(in the rows, 128 means zero)
Each row of Z is roughly a mix of the hidden directions of one of a few groups.
Z:
[[161 156 129 166 101  95 148  75 160 118  75 131 109 151 114]
 [164 135 144 158 152  96 166  54 145 166 105 123 129 122 118]
 [140 152  96 205  83 107  94 116 157 126  99 128 117 118 118]
 [150 160 149  93 193 126 137 142  78 110 121 146 167 157 118]
 [171 103 106 173 121 172 165 111 155 151 109  91 124 160  99]
 [139 174 185 110 177 141 101 127 149  91 138 148 147  89 117]
 [ 85 139 133  87 155 157 108 160 116 103 194 137 153  98 124]
 [108 148 147 147 141 120 183 192 179  98 132 134 100 113 119]
 [ 72 145  91 136  90  94 136 155 125 136 168 171  99 107 146]
 [127 128 108 198  96 109  93 109 170 111 104  89 141 103 113]
 [153 169 141 175 131 119  84  78 161 108 108 128 154  96 105]
 [178 120 174  78 174 138 116 156 108 126 102 130  98 161 127]
 [126 174 158  89 156  87  85 123  92 100 111 169 149 123 134]
 [177 136 111 189 114 131 146  98 154 142  73 113 131 154 101]
 [ 83 130 139 145 115 125  90 140 162  69 135  93 164  84 128]
 [ 95  94 121 116 172  78 160 127 105 159 120  95 180 122 113]
 [147  95  95 140  87 150 171 147 136 145  94 118  91 186 123]
 [ 85 166  86 121 101  79 137 150 110  97 152 160  95 152 120]
 [129 154  96 182  93  99 154  65 143 161 118 152 132 118 124]
 [143 128 190 135 181 119 147 107 156  98 119  82 156  98 132]
 [ 87 162  78 161  66 123 143 133 128 130 144 176 129 121 142]
 [195 112 160 166 156 163 132  92 150 137 125  82 112 127 135]
 [145 125 198  94 185  87 132 131 148 111 104 113 105 114 128]
 [156 112 123 129 135 152 139  56 148 198 136 138 128 114  97]
 [121  60 133 116  99 124  91 137 115 117 105  67 124 137 167]
 [159 122  78 157  83 166 144 118 100 166 111 146 126 174 136]
 [120 174 165  80 173 101 141 129 108 133 141 188 137 109 132]
 [185 117 116 148 150 117 164 109 122 187 107 130  91 164 103]
 [153 139 116 150 158 150 210 152 112 116 124 115 136 180 118]
 [138  94 105 160 133 109 182 109 160 182 129 103  90 135  98]
 [122 123 132 173 147 118 112 105 178 107 126  72 159  93  86]
 [139  68 143 119 165 170 126 121 121 153 140  68 169 117 128]
 [ 70 117 120  97 120 131 109 202 109 109 160 141 140 109 153]
 [ 89 106  89 111 131 136  70 142 119 143 191 118 126 103  97]
 [129 178 105 150  73 101 106 124 111  92  94 171 121 154 147]
 [ 99  72 126  53 146 119 131 137  89 158 126 115 150 145 125]
 [103  86 117 102 153 173 151 196 115 142 164 107 144 129 125]
 [180 101 130 119 150 143 150  64 110 178 134 114 106 158 122]
 [113 145  65 165  68 134 155 116 114 158 134 168 127 144 136]
 [ 88  97  98 103  99 154 115 195  92 128 156 134 126 136 159]
 [123 144  98 125 116  91 108  38  97 149 135 139 151 134 116]
 [121 180 152 110 180 106 168 169 133 126 136 179 128 117 106]
 [174 112 160 174 150 163 118 117 166 120  98  76 153 113 120]
 [ 78 105 108  88 114 135  93 178  82 123 154 136 154 121 157]
 [ 88 106 141  82 163 141  90 173 110 129 162 126 164  91 126]
 [151  90 105 118 120 126 169  71  99 164 110 101 128 178 126]
 [195 130 155 163 166 105 117 139 116 155 121 123  71 132 150]
 [ 88 144 131 146  97 126 116 193 170  99 143 148  98  89 144]
 [129 188 135 174 118 112 132 161 163  71  93 144 136 125 114]
 [106 109 132 101 150 163  75 161 103 139 185 128 149  88 141]
 [153 123 176 117 182 140 178  95 147 117 106  95 166 129 115]
 [152 169 137 134 179 123 190 148 138 151 144 168  99 135 100]
 [103 135  95 156  81 121 147 173 142  89  74 121 148 160 118]
 [113  92 155 111 177 159 124 157 144 131 133  88 185  96 106]
 [154  91 119 139 149 136 168  80 142 202 135 111 118 125 103]
 [105 171 140 102 188  81 166 156 109 117 152 159 134 124 111]
 [168 119 136 135 172 175 151 166 153 135 101 107 141 152  74]
 [ 91 132 145 117 133 139 119  75 145  99 145 106 198  86 124]
 [174 128 111 172 113 140 173 102 153 133  82 109 115 173 102]
 [109 142 120 155  75 121 144  81 163 103  75 126 172 128 123]
 [123 104 173 113 153  97 120 112 123 143  76 114 191  95 148]
 [ 74 113  66 124  79 106 138 146 139 137 152 134  91 141 101]
 [134  66 115  95 117 127 112  88 126 171  86  95 145 147  97]
 [100  69 119 102 138 122 114 104 100 156 125  83 189 117 131]
 [106 109 151  98 137 139  66  97 124 102 138  94 181  92 129]
 [ 76 162 145  98 159  78 127 168 136  88 140 149 139 102 111]
 [103 102 141  78 173 148  99 151  92 143 176 121 163 102 131]
 [117 170 171  98 163  94  97 137 162  96 121 153 118  96  92]
 [168 130 138 106 162 152 197 152 117 145 108 144 113 179 114]
 [183 145 155 111 160 120 137  69 107 157 147 150  84 140 141]
 [132 141 190  97 199 108 138 156 136 108 151 127 112 102 133]
 [100 173 131 169 111  94 144 152 167  72  95 134 149 114 117]
 [179 129 161 156 155 185  95 109 143 103 124  88 158 116 127]
 [ 85  96 116  94 103 147  82 158  95 102 128 108 179 126 150]
 [ 79 131 108  98 135 126  93 155  86  79 157 112 176 132 126]
 [ 93  98 115  86 163 143 154 186  92 137 174 117 139 139 126]
 [125 125  91 188  93 128  95  88 161 127 111  97 157 113  96]
 [115 150  75 140 120 123  75 129 131 157 167 160 109 113  73]
 [149  90 141 115 157 189 134 115 105 122 141  74 179 140 138]
 [ 98  66  82 114  86 160 112 152 101 151 134 103 147 144 140]
 [153 163 129 185 118  83 113 146 168 121  90 142  84 121 108]
 [148 117 125 164 143  69 188 107 130 171  94 118 109 143 128]
 [129 137 123  81 120 195 132 121  81 122 143 163 171 154 144]
 [114  73 106 126  63 167  87 138 129 124 126  96 116 135 158]
 [107 118 183  56 154 134 111 156 115  86 134 125 136 118 154]
 [112  87 112 139  77 116 118  62 135 136  93  90 162 126 138]
 [111  86 125  76 110 132 165  68 102 159 119 122 157 150 145]
 [170 170 118 146 135 106 103 152 129 150 116 179  68 142 103]
 [138 104 149  85 180 154  81 116 101 163 164 120 155 102 117]
 [174 139 137 139 117 100 146  70  98 165 101 155 105 151 167]
 [137  72 103 121  80 148 122 119  90 151 129 106 104 159 180]
 [ 84 100 111  65 145 153 126 155  94 147 181 137 147 124 122]
 [125  91  87 120 116 153 120 100 103 133 194  85  93 154 127]
 [131 167 106 135 148  96 161  82 143 155 160 160  98 130  77]
 [ 84  97 139 119 128 142 107 122 149  86 140  69 182  99 126]
 [150 138 115 170  65 122 124 114 169 127  90 142  71 140 131]
 [177 150 115 120 134 133 155 130 109 167 101 178  89 177 108]
 [157  84 102 117 108 141 144 140  84 174 116 126  93 181 151]
 [131 132  91 134  64 133 137 140 111 137 127 163  69 168 159]
 [137 108 110 138 115 166 175 161 166 175 141 143  74 137 105]
 [158 104  99 146  86 131 107  50 114 163 113 114 118 149 138]
 [170 122  91 151  82 160 125 106  96 159  94 144 127 176 145]
 [106  80 128 103 156 157  93 121 118 158 165  93 171  89 117]
 [188 172 132 165 132 116 151  72 125 120  96 140 113 163 124]
 [ 92  82  92 110 113 166 109 172  92 140 164 108 160 125 145]
 [159 159 142 155 163 131 165 105 174 168 112 156 130 109  79]
 [150 111 162 125 197 135 165  86 135 145 147  86 155 114 113]
 [120 169 169 121 194  90 159 156 149 111 135 145 128 102 103]
 [115 160 122 171 105 116 111 147 172  97  71 134 167 112  95]]
Here is one row of each group, with its name. Which group are the others in?
[166 137 199 114 170 125 137  91 138 103  91 109 152 122 143] : M
[179 184 141 169 149 118 138  75 154 130 121 149 110 128  99] : P
[180 173 143 182 123 128 134  82 164 125 123 142  86 123 126] : K

[146  83  97 150  99 149 182 106 140 159 109  93 108 170 119] : K
[115 112  91 140  45 124 126 142 129 138  96 148  90 152 156] : P
[118  81 145  85 173 159 117 144 126 168 177 108 134  96 118] : K
[110 163 171 135 171 115 121 155 174  99 144 135 140  71 106] : K
[152  65 114 133 118 182 138 111 137 170 156  86  99 138 131] : P
[113 171 117 158 151  92 172 143 174 135 140 153 106 109  78] : M
[119 145 128  85 155 139 127 204 138 110 133 154  99 149  81] : M
[126 112 129 165  86 104 115  96 182 145  65 117 140 102 115] : P
[115 132 157  82 115  60 121  88 133 137 109 158  81 120 144] : K
[131 117 158  84 184 104 120  95 122 139  98 110 178 125  86] : K
[117 105  77 127  83 141 161 151  82 128 119 122 130 186 156] : K
